Each row has a name. Each question is about the rows just above it.

sudig: [ 8.34  3.22 -4.41  3.21]
pofe: [ 7.18  3.21 -3.66  8.67]
Sen: [ 7.00 -3.65  2.63 -1.30]
Shared by sudig and pofe:	[3.21]
Which value is in both pofe and sudig?	[3.21]

sorum: [-0.38  0.81  4.73 -1.41 -0.63  0.98  5.01  4.50  0.14  0.32  2.38  0.36
  2.23  0.44  1.59 -1.42  5.22  5.41 -4.68  2.22  1.81  2.39  4.66  4.50
  2.34 -2.43]
Rubar: [ 0.03 -0.63 -6.69 -2.22  1.52 -0.31 -5.20 -6.31 -0.81  1.44 -2.78  0.91
 -2.65 -0.37 -0.83 -4.36 -6.28 -5.95 -1.22 -2.92 -1.25 -2.22 -4.80 -4.76
  5.01  0.14]
Sekov: [-0.09  0.69 -3.10 -0.54  0.53 -0.64 -2.43 -2.93 -0.11  0.81 -0.90  0.51
 -0.91 -0.21 -0.04 -1.93 -2.86 -2.72 -0.22  5.41 -0.21 -0.54 -2.23 -2.13
 -1.01  0.03]
zivu: [ 1.16 -2.16 -3.42 -1.60 -0.05 -0.96 -6.80 -3.29 -2.42 -1.77 -0.77 -1.18
 -0.55  0.06 -1.60 -2.44 -5.54 -6.74  0.77  5.40 -1.53 -1.60 -6.01 -4.67
 -0.50 -0.05]
suda: [-0.28 -2.65 -8.62 -4.39 -0.62 -2.96 -8.36 -8.33 -0.76 -2.19 -4.67 -2.22
 -4.67 -1.57 -3.60 -0.38 -9.07 -8.94 -1.33 -4.48 -3.86 -4.39 -7.91 -8.21
 -4.68 -1.41]
Shared by Sekov and Rubar:	[0.03]
Whose row is [-0.28 -2.65 -8.62 -4.39 -0.62 -2.96 -8.36 -8.33 -0.76 -2.19 -4.67 -2.22
 -4.67 -1.57 -3.60 -0.38 -9.07 -8.94 -1.33 -4.48 -3.86 -4.39 -7.91 -8.21
 -4.68 -1.41]?	suda
The one value in suda and zivu:	[-4.67]
Whose row is [-0.38  0.81  4.73 -1.41 -0.63  0.98  5.01  4.50  0.14  0.32  2.38  0.36
  2.23  0.44  1.59 -1.42  5.22  5.41 -4.68  2.22  1.81  2.39  4.66  4.50
  2.34 -2.43]?	sorum
Shared by zivu and suda:	[-4.67]
Whose row is [ 0.03 -0.63 -6.69 -2.22  1.52 -0.31 -5.20 -6.31 -0.81  1.44 -2.78  0.91
 -2.65 -0.37 -0.83 -4.36 -6.28 -5.95 -1.22 -2.92 -1.25 -2.22 -4.80 -4.76
  5.01  0.14]?	Rubar

Zozi: [ 1.80 -4.49  6.97  0.56  2.18]
Dib: [-1.07  2.61  1.69 -1.83  4.04]
gosi: [-2.17  7.73  0.77 -5.31 -2.33]
zomi: [ 3.54  2.36 -0.37  2.19  0.65]
soku: [ 4.04 -2.07 -0.87 -0.94  0.41]
lilu: [ 0.40 -2.18 -1.75  1.86  0.35]
Lop: [ 0.40 -2.18 -1.75  1.86 -4.04]
vigi: [-0.72 -2.30 -2.18  1.76  0.66]
mov: [-0.63  1.11  1.05 -1.09  2.18]
Which value is in both Lop and vigi?	[-2.18]
Shared by mov and Zozi:	[2.18]
The one value in Dib and soku:	[4.04]
Shared by soku and Dib:	[4.04]

befa: [-2.26 -2.26 -0.71 -7.73]
kagub: [ 1.71 -0.70 -7.73 -5.57]
povu: [-7.74 -2.26 -0.70 -2.07]
Simel: [-2.25  0.30  0.51  2.46]
Which value is in both povu and befa?	[-2.26]
Which value is in both kagub and befa?	[-7.73]
The one value in befa and kagub:	[-7.73]
The one value in povu and kagub:	[-0.70]
[ 1.71 -0.70 -7.73 -5.57] is in which row?	kagub

